(in the rows, 128 means zero)
Named turns come first, each shown by rows before and after it. Which turns, in which order, take the first row of each pair that follows to the second? Write the first one first, as in the answered first pair.
turn V:
[127 145 105 130 135 121 137 153  97 111 113]  ->  [153 103 146 100 128 125 110 110 127 127 140]
[123 125 151  80  99 165 123 114  80 116 163]  ->  [ 88 126 173 123  99 170 144 153 105 127 166]
[117 101 162 123 108 137 128 116 167 152 141]  ->  [ 98 155  98 142 117 128 154 156 117 125 105]
turn D:
[165 128  50 140 121  89 107  69 164 118 116]  ->  [188 120  83  89 119 106  94  53 130 123 132]
[123 123 154 117 124 142 136 166 105 134 134]  ->  [112 126 142 139 124 135 142 176 118 133 127]
[148 160 114 155 135 160 151 167  68 120 100]  ->  [148 160  99 167 135 153 151 165  79 119  93]
[112 132 182 106 132 151 145 160 106 136 147]  ->  [ 94 137 165 141 132 142 156 177 126 135 137]
turn E:
[143  81 146 136 126 112 122  71 200 144 134]  ->  [ 99 157 171 120 140 155 172 176  70 132 125]
[143 103 186 101 117 139 108 111 156 142 159]  ->  [137 169 115  94 127 137 132 149  67 109 121]
[134 136 161 112 132 130 140 149  75 150 136]  ->  [162 124  91 120 131  97 117  93 111 135 116]
turn G:
[142 152  95 116 130 153 144 161 118 124  63]  ->  [124 138 113 150 128 150 149 172 158 135  68]
[130 126  78 156 123 114 112  93 185 119 116]  ->  [148 144  59 119 127 120 109  86 133 106 108]
[113  98 113 159 114 117 169 122 151 131 132]  ->  [138  91 102 132 114 114 152  91 144 125 132]
[133 107 123 132 117 125 119 107 153 114 136]  ->  [141 121 111 110 121 130 120 106 117 104 131]
Then:
Each pair is two turns apart.
[109 140 142 107 122 151 161 165 101 125 121]  ->  [114 107 175 112 117 150 148 145 146 141 139]	E then E
[149 126 155  90 132 144 123 121 109 130 145]  ->  [141 145  78 136 135 117 131 123 128 113 112]	V then E
[101 126 184 167 127 142 135 181 136 138 137]  ->  [107 147 100 193 129 114 136 167 143 114 103]	D then E
[108 119 166 130 126 135 141 156 142 142 140]  ->  [107 144  98 148 131 116 146 155 133 122 111]	D then E
[110 116 178 131 131 138 134 134 155 158 147]  ->  [131 112 114 139 130 111 118  93 180 142 125]	V then E
[118 124 149 117 125 134 109 155 127 130 108]  ->  [115 116 147 126 123 128 106 150 143 134 107]	G then D
[151 108  92 128 126 109 102  95 156 125 119]  ->  [147 144 108  93 131 134 119 132  77 118 120]	D then G
[ 82 123 158 167 135 132 168 181 167 143 135]  ->  [ 97 159 142 120 141 148 173 191  82 126 125]	G then E
[147 134 143  75 128 144 126 125  67 123 117]  ->  [100 105 170 166 122 131 141 151 170 147 124]	E then V
[ 74 110 169 218 127 119 142 172 210 156 134]  ->  [139 156  10 166 134  83 117 100 138  97  77]	D then V
[142 147 144  74 144 167 127 129  53 129 128]  ->  [145 147 135  75 144 164 125 125  52 127 125]	G then V
[ 92 111 173 157 122 147 156 165  86 131 148]  ->  [107 139  87 161 125 124 154 148  67 102 113]	G then V
[126 141 137 141 152 144 138 184  88 111 123]  ->  [124 135  94 175 151 120 135 169 129 104 108]	G then E
[124 153  92 137 140 109 126 129  95 109 100]  ->  [124 142 158 105 139 135 125 139  74 125 127]	V then E
[168  99 102  89 115 116  80  57 149 122 143]  ->  [142 110 193  68 117 158 103 116  99 141 170]	D then D
[145 152 154  72 134 132 130 146  66 124 113]  ->  [105 165 147 130 135 127 156 190  90 127 103]	D then D
[119 134 101 184 173 106 186 114 173  97  94]  ->  [143 108 108 162 169 102 162  73 193 100 104]	G then V
[122 145  81 166 110 113 130 118 152 122 110]  ->  [158 132  95 108 108 122 108  81 126 121 123]	D then D
[120 150  90 162 127  59 116 140 117 102  88]  ->  [102 121 145 185 122  67 117 151 165 125 109]	V then V
[123 120 175 111 134 132 139 144 129 136 140]  ->  [115 148 109 140 138 114 152 154 122 117 109]	E then G
[151 128 119 152  87 127 133 129 115 110 118]  ->  [161 116 129 143  85 128 125 117 124 113 125]	G then V
[131 143  53 175 118  88 132 118 176 106 109]  ->  [132 101 120 168 111 100 119 104 221 131 141]	D then V
[120 127 104 119 129 124 124 116  96 115 123]  ->  [111 131 122 121 129 132 131 133  89 120 128]	V then E
[132 101 127  96 102 121 123 128 149 137 135]  ->  [123 114 139  90 105 134 133 150 121 136 136]	E then V
[ 87 141 138 158 154 160 145 143 133 112 117]  ->  [130 109 153 107 149 162 111  84 139 115 134]	V then E
[157 136 114 104 140 121 112  99 119 144 123]  ->  [130 160  97 138 145 119 133 137 110 139 109]	V then V
[126 114 133 140 117 123 119 121 162 144 134]  ->  [135 111 137 125 116 126 115 111 155 144 138]	D then D
